128 stands for zero in the data rows.
Here are some points, each followed by its number:
[141 133  90 113 186  92 172 145 156 162 144 125  99 133 114  82  89 178
 127 174 135 133 171 145 174 131 147 152 126 142 174 160] 0
[153 173 228  94 164 158 105 148 121 174 180  41 112  78 158 140 161 134
 201  64  93 165  31 182 108 186 175 167 187  95 152 128] 1
[108 162  54 143 158 129 155 159 145 128 113 102 146 116  93 113 107 142
  65 211 137 130 133 157 143 137 183 149 120 135 126 116] 2
[153 130  80  88 167  98 168  81  99  98 106 114 156 137 114 140 110 124
  91  84 121 122 133  87 132 139 167  72 115 122  42 132] 3
[136 206  77 107 255  22 191  57 147 166 119  98  80 122 148 159  57 159
 167 136 145 121 124 114 188  94 237 133 126 110 100 167] 4
[156 113 155  84 151  91 135  79 117  97 100 114 116 144 120 131 107 143
 147 111 139 154 137  88 135 116 122  82  98 112  82 154] 5
[112 130  76 204 104 118  53  96 133 141  71 160 136 134 129 153 136  43
  86 156 131 111 137 137 128 128  75  94 117 119 122  60] 6
[114 222  59 128 192 222 152 108  41 187  81 106 227   7 160 255  97 130
 183 111 176 121   0  70 147 187 255 138 160  73  91  81] 7
[157 131  64 112 225  74 216 206 191 194 173 130  57 145 116  44  51 249
 145 240 149 153 205 175 228 134 165 188 135 152 233 200] 8
[129 112 171 114  86 146  94 190 153 118 175 152  83 164 156  86 189 109
 105  64  97  60 169  98 127  92  66 130 109 157 185 151] 9
[116 208 147 161 132  43 172 173 159 132  42 124 102  84 100 176 141  30
  23 155 136 103 176 120 123 136 207 103  77 170  86  83] 10
[109 101 146 117  87  68 138 154  82 109  87 116 112 143 124  98 127 141
 122 147 141 145 124  97 139 135  63 112 158 121  88 152] 11
[102 109  72 166 163 159 173 126 143  77  85 173 120  85 137 214  83 128
 118 187 127 132 130 212 189 139 178 144 117 160 167  95] 12
[112  94 175 115  84 137  87 147 119  89 130 156 114 133 192 117 151 160
 137 124 114 107 104 142 123  86  66 162 145 113 194 122] 13
[ 94 102  98 141 122 134 161 163 110 137 155 127 129 147 132  93 122 169
 130 163 151 126 114 112 139 109 108 160 160 126 139 165] 14
[ 76 158  51 200 166 160 146 158 146 183 115 164 169  85 125 144 103  93
  80 197 148 140  80 155 199 110 173  84 112 170 126 125] 15
[121 214 160 166 164  14  63 105 195 220  86 174  96 160 168  92 101 114
 126 173 144 109 198 154 142  95 106 121 143 125 191 103] 16
[172 105 150  74 182 156 133 119 164  94 171  72  97 169  89  88 117 160
 107 127  96 172 147 121 148  89 139  85  76 134  83 185] 17
[143 191  66 163 211 102 143  31 152 169 103 181 180  95 133 128  94 131
 135 152 166 114 136 174 158 133 216  99  77 162 175 118] 18
[120 129 110 124 129 135 135 140 128 131 123 121 134 116 120 133 123 122
 115 136 116 129 129 136 127 146 137 139 141 128 131 119] 19
[136 169 146 143 137 133 103 164  98 194 148 126 167  96 197  77 158 186
 160 109 156 120  25 189 158 163 135 151 185 114 208 127] 20
[ 68  57 151 127   0 255  78 255 211 168 255 246 241 255 124   0 224 198
  65  91  72  95 255 110  75  40   7  59 181 209 171 179] 21
[174 143 242  87 162 133 111  98 149 109 165 109 105 148 157 121 149 203
 192  85 114 166 121 177 131  89 151 109 123 121 141 162] 22
[197 118  74 146 122 186 125 193 111 198 119  86 151 116  57  87  92 198
 171 233 188 194 146 183 174 255 119 143 141 104 166 112] 23
[105  91 141 125 144 161 154 209 102  63 154  89  68 134 115 133 160 158
 136 139  88 115  95 195 191 142 127 146 137 170 148 161] 24
[112 125 196  84 115 148 143 186 123  97 149 160 134  93 236 154 156 123
  94  46  81 102  75 139 122  75 144 153 165 126 162 118] 25
[119 121 154 182  79 135  55 151 123 122 145 125 135 161 164  87 167 156
 130 155 149 121 100 201 117 127  67 166 156 106 195 108] 26
[132 121  65 128 154 240   1 197 192 170 121 119 143 122 131 123 157  87
  34 137   0 111 153 237 191 179  89  73 158 151 209  58] 27
[113 154  59 167 192  49 200 124 146 137 117 169 119 129 134 149  99 125
  99 134 129 101 177 187 176 135 197 115 149 171 131 124] 28
[174 172 161  70 223  31 186 217 195 135 137 201  24  89 255 176 133  93
  60  30  62  34 189 154 202  84 180 157 141 161 240  87] 29
[105 107  87 212  87  98  24  75 135 119  64 153 128 158 119 155 131  19
  80 158 117 120 152 123 105 129  41  90 111 113 106  67] 30
New points follow, each followed by the numbers of its three nearest points above by angle, nearest first.
[165 138 135 210 168 125 161 133 217 123 161 211 107 173 134 168 139 130
 148 121 140 130 241 255 171 131 185  88 104 194 166 105] 28 12 18
[145 124 146 125 144 139 112 125 139  91 124 113 115 146 137 162 135 143
 135 129 112 144 136 175 143 122 140 111 133 118 114 108] 22 24 12
[122 170 109 129 156 167 144 119  94 157 117 124 162  69 148 188 118 116
 157 110 145 118  40 107 132 151 193 137 139 106 114 109] 7 1 20
[201 128  90 144  98 123 114 123  48 172 112  70 146 113 110 132 125 158
 199 136 196 142  84 114 110 255  96 185 163  53 127  79] 23 7 20
[119 124 192  82 128 135 147 178 136  90 151 155 125 107 223 144 150 122
  84  57  75 105  94 139 122  67 146 140 155 136 153 118] 25 29 13
[ 35 119 139 179  62 192 103 189 101 153 137 140 144 116 116 143 165 134
 172 156 113 108  82 166 133 152 104 161 202 156 170 134] 26 20 24
[145 178 153 159 190 107  94  77 168 164 119 132 114 122 140 159 144  94
 152 101 126 131 121 173 153 116 177  72 105 146 128 115] 18 4 16
[211 207  80 153 238 101 113  42 144 106  81 110 114  98 134 210 109 134
 153 154 178 119 107 204 173 147 235 122  55 107 151  62] 18 4 12
[198 204  12 170 194  59  62  25 113 149  63 121 128 121  65 114 120 136
 145 180 184  49 146 133 162 200 176 140  31 134 181  56] 18 4 2
[175 167 137 150 124 101 110 127 112 127 103  90 107 134  97 137 131 192
 191 193 191 128 137 168 134 181 141 172 115 104 166 106] 23 8 26
[ 79 166 110 151  62  65 112 163 165 105  63 104  99 162  19 136 168 129
  87 211 117  79 255 142 108 142 130 109 108 194 112 115] 10 2 30
[129 114 112 104 104 124 119 172 170 155 142 140 144 142 132  53 122 145
  63 161 116 132 178 117 113 110  93 152 137 122 175 129] 21 9 8
[184 164 211 110 122  91  72  56 125  85  90 147 139 151 184 197 158 114
 149  49 145 115 127  98  80  84 128  73 100  90  75  78] 5 22 3
[130 108 163 136  96 152  76 189 161 120 195 142  61 160 146  93 195  92
  93  65  70  53 159 116 134  81  63 131  84 170 186 147] 9 21 13
[125 140 108 109 127 104 159 137 126 105 117 147 158 135 159 125 130 131
  65 112 141 110 123  84 114  81 150 109 117 122  86 124] 3 10 25
[118 147 125 182 135  83 134 124 149 163 147 156 119 139 187 106 124 132
 140 142 163 122 139 153 113 108 123 181 155 118 175 119] 16 26 20
[123 131 106 105 125 109 155 127 122  93 111 139 160 133 144 134 130 120
  65 111 129 116 131  78 111  79 149 104 107 129  73 120] 3 10 5
[187 114 157  55 195 151 134 111 158  89 170  44  93 163  80  88 120 176
 124 121 100 176 134 112 153  95 148  82  66 124  75 188] 17 5 22
[ 89  84 130 116  79 212 171 155 133 115 143 149 214  88 145 128 106 141
  83 179 138 197  76  94  79  91 135 158 152 101 107 132] 14 19 7
[169 127 176 131 167 146  95 131 161  53 118  88  85 167 133 195 143 168
 151 140 107 164 153 237 165 118 149  94 128 117 111 106] 22 24 17
[180 168 219 103 104  68  64  34 121  81  75 152 152 158 197 194 164 115
 147  38 143 117 146  83  60  68 120  62 111  81  56  66] 5 3 22
[111 168  85  96 146  77 167 190 173 202 120 194 109 107 176 104 110  91
  54 115 114  63 187  38 146  83 135 135 117 147 172 132] 29 16 10
[105 142 131 143  90 158 109 105 101  94 132 116 158 129 118 136 163 145
 150 118 124  94 104 165  89 153 149 170 139 135 143 107] 26 1 20
[117  80 184 127  98 117  77 117 154 123 132 153  84 131 159  92 128 123
 158 156 124 138 132 114 136  85  35 145 111 124 199 159] 13 9 26
[111 175 130 146 125  81 154 161 136 138  82 117 128 106 116 142 132  90
  70 160 146 126 141 105 117 122 162 119 108 133  98 105] 10 2 15
[163  95  87 142 118 184 154 244 131 179 148  90 113 125  40  87 107 189
 150 224 144 197 154 165 194 239 108 131 160 136 155 142] 23 8 0
[ 89 221 153 208 121 165  16 168 148 183  70 169  93  89 192 255 183  77
 180 135 109  75 125 251 165 179 135 144 195 130 239  11] 27 6 26
[101 111 150 154 133 150 110 134 165 113 157 111 103 140 134 188 139  84
 132 103  61 150 167 196 110 128 128 137 183 126 116 101] 27 1 19
[106 136 100 139 128  94 142 108 104 172 128 139 112 128 124 111  95 151
 183 166 175 116 125  68 128 123 114 175 133 112 153 158] 14 0 8
[ 80 159 112 114 131  72 143 137 166 181 129 209 158 113 196 116 119 109
  84  91  93  77 178 121 110  88 141 145 183 151 176 111] 29 16 28
[146  99  85  96 152 146 239 226 119 101 185  74 154 126 135   4  98 225
  28 218 199 180  19  90 153  63 169 180  85 105 117 215] 14 2 8
[157 126 143 154 104 147  96 135 134 162 142 157 144 140 153 109 133 152
 164 140 162 134 131 147 125 141  94 141 144 112 171 108] 26 20 13
[ 99  84 109 129   0 130 138 176  50 135  98 170 158  89 110 114 125 102
 123 158 153 116 121  59 104 186  57 162 139 131 158 119] 11 14 13
[130 206  27 147 244   0 167  97 102 175  47 144  71  86  72  92 103  96
  88  98 111  35 150 163 255 207 180  31  92 238 149 142] 28 18 4
[114 147  75 127 150 127 165 159 143 128 122  98 144 124  99  99 116 147
  67 183 128 131 133 147 132 132 172 146 123 137 120 137] 2 19 0
[ 97  78 185  69 108  83 163 131  99  81 139 181 118 109 233 104 136  78
  75   4  78  93  88  71 103  61  81 136 155 135 125 149] 25 9 13
[127 141 130 125 133  98 145 126 112 173 154 115 143 147 130  66 115 167
 146 140 182 144  96  60 117  99 120 135 126 108 106 182] 14 11 5
[221 224 143 183 142  74 101 116  90 125  71  43  88 134  66 150 127 248
 246 255 251 150 124 227 143 229 184 206  82  72 191  82] 23 8 0
[138  83 152 130  78 125 104 115  61  57 110  84 110 146 105 120 171 106
 132  75 123 114  80 121 120 164  74 100 121 126  67 133] 11 5 30
[ 94  96 143 133  42 131 146  95  79 102 118 129 120 152  68 150 138 118
 193 140 158 118 158  30  62 126  82 154 116 122  72 154] 11 5 30
[124 103 105 138 152 108  94  70 135  88 147 100  85 164  94 129 116 105
 125 154  96 134 142 137 141  90 106 118  88 134 101 138] 17 30 5
[129 142 148 166 123 150  99 105 151 153 144 125 124 136 110 140 131 121
 171 158 149 146 134 145 105 126 128 151 115 116 149 125] 26 23 16
[100 113 120 157 109 166 144 119 104  89 128 137 143 123 125 191 134 135
 170 128 129 120 115 168 120 149 149 153 158 135 125 114] 12 7 24
[103 132  91 107 123  98 163 141 129 106 114 158 159 130 158 126 130 107
  36 106 125  91 135  52 113  58 153 100 107 138  79 129] 3 10 25
[149 111  85 131 115 177 147 206 129 180 127 109 135 114  72  99 104 170
 139 199 145 170 145 153 164 214 112 144 155 125 151 128] 23 8 19
[138 131 136 133 142 111 136 123 144 100 156 131 109 145 156 137 142 133
 122 106 127 107 134 151 120  99 144 156 122 126 142 120] 29 25 22
[130 209  90 174 224  85 138  17 183 179  95 211 160  80 143 159  92 100
 145 125 143 101 158 188 162 123 226  94  80 181 191  99] 18 28 4
[175 167  90 176 161 155 131  53  93 140  68  85 148  29  89 200  94  83
 168 180 186 168  35 174 124 232 201 169  70  91 136  68] 7 18 12
[118 112 174  90 134 131 137 169 119 117 144 136 133 129 166 102 150 143
 106  69  81 134 107 142 162 108 116  75 161 153 115 157] 25 9 22
[ 94 138 137  92 136 171 180 246 158 164 147 155 135 108 159 132 122 142
  86 136 103 129 125  81 161  81 153 121 163 147 133 150] 25 29 14
[ 68 135  87  81 135 129 170  90 105 137 123 196 185  92 155 174 130  73
 100  16  61  63 135  56  98 106 169  90 165 170  94 130] 3 25 7
[141 138 102 150 129 134 128 139 123 179 148 108 127 126 100  81 120 161
 162 178 177 139 108 116 132 155 124 166 120 118 163 151] 23 8 14
[120  76 159  88 115  62 147  60 134 112 108 165  97 150 104 138 109  83
 145  54  64 130 232 115 112 136  85  84 151 162  81 139] 5 3 11
[130 185  99 124 161 174 146 110  74 161 104 115 182  57 147 200 120 126
 162 109 160 123  17  93 131 161 211 131 136  95 101 105] 7 1 20
[ 82 147   0 104 218 225 185 201 131 202 129 146 229  94 122 138  76  94
   0 130  74 126  75  63 212 118 207  28 164 148  30 131] 15 3 2
[163 129 146 116 132  99 147 114 109 107 124 134 117 132 154 133 128 130
 134 106 164 120 108  73 123  92 129 123  85 113 105 135] 5 3 4
[108  77 200 139  28 191  92 235 189  79 163 186  67 164 131 124 203  75
  73 108  74  77 211 125 133  65  44 102  83 197 176 128] 9 21 13
[126 124 132 114  96 104 106 126  77 137  87 138 139 115 149 107 126 146
 140 135 155 112  89  84 138 135  86 121 138 106 144 124] 11 13 20
[112  92 144 119 100  85 137 168  95 107 107 113 115 149 129  87 126 151
 113 151 140 152 121 115 145 122  74 115 155 125 101 154] 11 14 13
[141 142 138 107 151 159  81  43 157 124 154 107 155 135 107  96 137 139
 148 114  96 134 137 184 104 128 145 128 106 137 159 136] 22 18 17
[195 114  96 121 146 195 201 129 108  97 136  95 176  96  52 141 115 191
 158 156 165 188 122 190 147 232 211 111  96 148 103 130] 23 2 12
[ 91 143 207  53 106 173 173 255  95 136 159 129 140 104 164 121 156 206
 147  90  96 132  71  90 169 114 148  97 192 158 126 182] 25 24 1
[110 144 109 111 103 135 114 124  81 151 166 162 145 122 215 132 158 130
 142  36 136  39  73  56  89  91 122 187 158  99 167 111] 25 13 9
[ 78 101  91 127 119 222  75 147 147  81 117  61 110 166  13 159 155  94
  97 164  32 138 168 156 143 148 113  61 123 162  50 128] 27 17 24
[118  73 175 135 112 159 111 125 174  90 166  98  93 170  88 121 148 105
 138 128  89 183 152 170 119 109  82 113 119 137 111 154] 17 21 24
[112 120 121 126 122 128 134 131 124 140 133 106 117 120 105 104 115 127
 131 160 132 142 117 111 114 130 117 161 125 122 133 149] 14 23 8
[105 159 131 120 199  67 168 178 198 160 155 164  93 137 168  87 122 117
  62 107  80 102 179 164 181  74 166 108 135 182 163 157] 29 28 0
[110 115 122 112  65  96  98 144  87 180  74 176 146 104 146 106 120 122
 138 136 147 112 121  55 128 149  50 115 164 114 152 120] 11 30 6
